Each path below is one point turned by a fixed rotation once a step. After each direction that follows a path, write how fast that rotation turns it, in degrees a step (0 if it stays still).
Each turn is a multiple of 5 degrees from 10 to 175, or 0.
Each row of a path follows its step; steps can be skipped.
path 1
step 0: [-31   5 -37 -18 -24 -12   3  13  10   6  59 -30  45 -43  12   2 -39 -42
  -3 -22  18  24  41  -4 -35 -11   6   7   7   6 -23 -11  18 -14 -36  -5
 -27  -3 -28  11  19  22   0 -13  16  -5]
step 2: [ 16  -6  33 -14 -25  11  32  19   5 -23 -49  23 -15 -26 -24 -24  12  10
   4  21  -2  27  30 -10  19 -51 -29 -14   6 -37 -22  10   4 -13  16 -26
  16 -30   1  -3  25   4 -53  11 -27  29]
step 5: [-12   8 -36   2  19  11  35 -28  14   2  71 -33  19  19   6  25  -9  -3
  15  -7  17  -2  32  14 -12   0  25  33   2  19  -8  -8   5  41  -6  20
 -49  -5 -35  24  18  18 -30 -32  16  -3]
step 12: [  2 -17  23 -37  15 -34  25  -9   3  16 -16 -23 -45 -50   5 -13  13 -33
  -4   2  11  58  18  -4  45  -1 -23 -18  10   5 -26  15  18 -44  -5 -24
 -15  -7 -11  24  11  24  22  27 -16  18]
step 17: [ -8  10  40  -8  11  -7  58  22  32   9  11 -35 -15 -22  -5   3  -9 -34
  -9  19  29  28  21  12  25  40 -28 -16  21   1 -37   4   3 -22 -17 -15
 -17   9 -18  27  20  11   4   7  26 -62]
step 18: [  3  21  11 -23  41  20   0  15  -7   8 -12 -18  22   3  36 -50  17   1
 -23 -31  11  24  -2 -40  16  19  60 -37 -19  -2  -4  -6  12  -9 -23 -17
 -24  13 -19  20  38  27  -3  -9 -45 -10]
step 20: [ 12 -24 -34 -10 -17  -1 -42 -28  -5 -27  12   5 -35  -2  19  43   0  27
   9   7   6  28  24 -14  10 -32 -12  18 -16   1  16  25 -34  47  43 -14
  12  34  15  26   8  22 -13  23 -33  34]
step 32: [ 23  62 -20  -5  -7   4  45 -25  14 -40  26  -1   9  21  35  24 -12 -18
  13  -4  14  -1  39  -7   7 -28 -22  -1  25  -9  23  -8  -8  50 -22 -32
  -3  -4 -21  -8   5   2 -31 -45   9  10]
Directions:
[-12 -13  -6 -12   7  -8   1 -11  -1   0   7 -18  -2   6  -4  -6  -6   8
   1   3   1 -10  -1  -3   9   6   4   0   7  -8  -6 -13   8  -5   1   4
   7 -11  -1   7  17  -3  11  -3  -2  -9] => 60
[ -4  -1   2  -4   6 -11   0  -6   1  -1   1  11 -10  -7  -7  -9  12  -6
 -10   5   9  -8  -8  -3  -7   0  -3  -2   2   1 -13   1   0   0   5  -8
  17  10  -6  19 -11   4   0  13  13   2] => 80
[-13  -7   5  -3   4  -1  15  -7  -6   8  -6 -11  -9  -6  -4 -10   8  -3
   0   3   4   4  -3  17 -13  -4  -1   7  -1   5   2   4  10   4   2  14
  -7   7 -13 -11   3  -4  -7   1 -10  11] => 10
[ -6   9  12  13  -4  12  14   8   1  -9   0  -8 -15  11  -8  15  -2   1
  -7  -2   0  -9   8  11  -9   8   8   5 -11  -1  -4  -2   1   0  -2   4
   2  -6   5  10   1  -3   9   0  11   3] => 175
[  0   9  -5   0  -1  -2  -3  -5   8   6   1  -9   7  -6 -15   0  -2 -10
  12 -13   2  -8   6   7   7  14  -1   2   8   2   3  -8  -4  14 -11  -7
 -14  -2  -5   1  -3  -5  -1  22   5   4] => 65
[ -6   2   1 -12 -18   2  10   2   1  -4 -13   0  10  -7  -2  -3 -18  -6
   4   6   0   8  -1   4 -10  -7  -7 -13  -4   1   6 -10   7   2   7  -3
   5  -4   0   5  -6 -15   1   1   8 -13] => 170
[  2   1   6   1  -6   4  -7  -8  -8  18  11   5   6  16 -13  -4  -3  -6
  -9  -6   3  -2  -7   4   3   2   5  -7 -12 -12   6   9   7  -1  -7   1
   7   6   4   4  -7 -13   0  -1 -16  -3] => 145
path 2
step 8: [  6 -32  39  17   6  24 -45 -15  12   5  36   6  38  26 -30 -16  15 -15
 -44 -16 -17  -9  10  21   0  45  22  23   6  -9  20  -9 -10  10 -14 -54
   9  -4  -4   0  30   9  41  44  -1  15]
step 10: [-15  35  -5  15 -26  30 -19 -16  26 -25  18  15  -7  44 -16   2 -20 -34
 -30 -49  30  -8 -11  29  38  -2   5 -23 -39  29 -22  57  -2   7 -25 -21
   7   1   4  23   0  -5  20 -15  14  25]
step 14: [-17  19  -5 -42   7 -11 -19   8   0   6  -3   1  41  48 -53 -27 -13 -38
 -32 -25   0 -18   0  28   8  34 -13  25 -20  42  -1   5 -26  32  -3 -19
   6 -43 -14  21  -6   1  39   5  22 -15]
step 16: [-13  19 -12   6   0  32  15 -36  22 -26  -5  21  -2   2 -22 -14 -12  -6
 -37 -36  14 -50 -15  16  27 -18 -20  45 -48  15   9 -24  28  16 -46  -7
  -1  33  12  -3 -23  40  -2 -32 -15  10]
step 18: [ 18  25   9 -14 -12  -5 -10 -55  23  24   1  -3  26  17 -11 -44 -31 -11
  -3  38 -16 -35  -7  17  -8 -24  -3  34 -23  26  47 -23   5  25 -10 -20
   0 -21  -9   2   0 -42  16  18  55  15]
step 20: [ -6  14  25  28 -10  28 -13  -8   8 -45   9  10  53  11 -24  -7 -46 -19
 -26 -22 -16 -36  13  -2   5 -11  -4  48  -2   4  -5  -9 -39  12 -23 -33
   0  -1 -10   5 -13  42  39  46 -25 -18]
step 23: [ -8  32  31  -2   5   7 -13 -19   4 -70  26  42 -27  21  11 -39 -27  -5
  -1 -26   1 -44 -10   5  -7 -11  -1  22 -31  32  35   3  38  24 -17 -15
  -1 -10  -2 -32  -2   5   4  11  47  -5]
step 37: [ -2  19  22 -13  19  49 -42 -12  27   7  33   2  50   7   4 -19  29 -35
   7   0  16 -41 -17  10 -32  -7   7 -10 -45  45   8   1  -1 -18 -32  17
  14   6 -12  40  24   6  31  24  -2  -4]
Directions:
[  8   3  11  -2  12   7  -7   7  -3  -8   1  -2 -14 -12   8  -5  12  -3
  12   4  -5   9   4   3   9  -1   7   0   6  10  -7  -5   3 -15 -10   1
   0   4  -6  10   5 -11   3   3  -5 -16] => 10
[ -2   9   4 -10   9   8  14   1  -2   4   4   0   1   3   9   8  -2  -9
  -2   6  11   8  -2   4 -13  11  -7  -6  -9 -12   1  -2  -3  -3  -9 -11
 -13 -15 -13   3  -1   1   7  14   1  -1] => 110
[ 12  -5   0  15  -9  -5 -11  -1   3   1   5   0  -2   2   0  17  -9  -2
  -2   2  -4  14   8   4  13  -8   9  -5   1 -16  -6   5  -5  -1   1 -19
  -3   3   4   0   4  -7   6   9  -5   7] => 155
[  3  -7  -1 -12   0  -6  -3  -9   9  -4  -4  -7   1  10  -2   0   1   1
   7   5 -13  -3  -6  -8   7  -1   6  -3  17   0 -10  -6 -17   5 -10   0
  -7 -19  -5   1   3  17  -7   2  -5  -1] => 55
[ -8  -1  12   6   7  -5  13   3 -13  -4  -2  -1  -2  14  -9   5   6   5
  -3  -2  -3   5 -15   0  -6   2   7   3   1   3 -15 -15   6  15   4  -7
   4   1  11   7   2  -6   9   2 -10   1] => 55
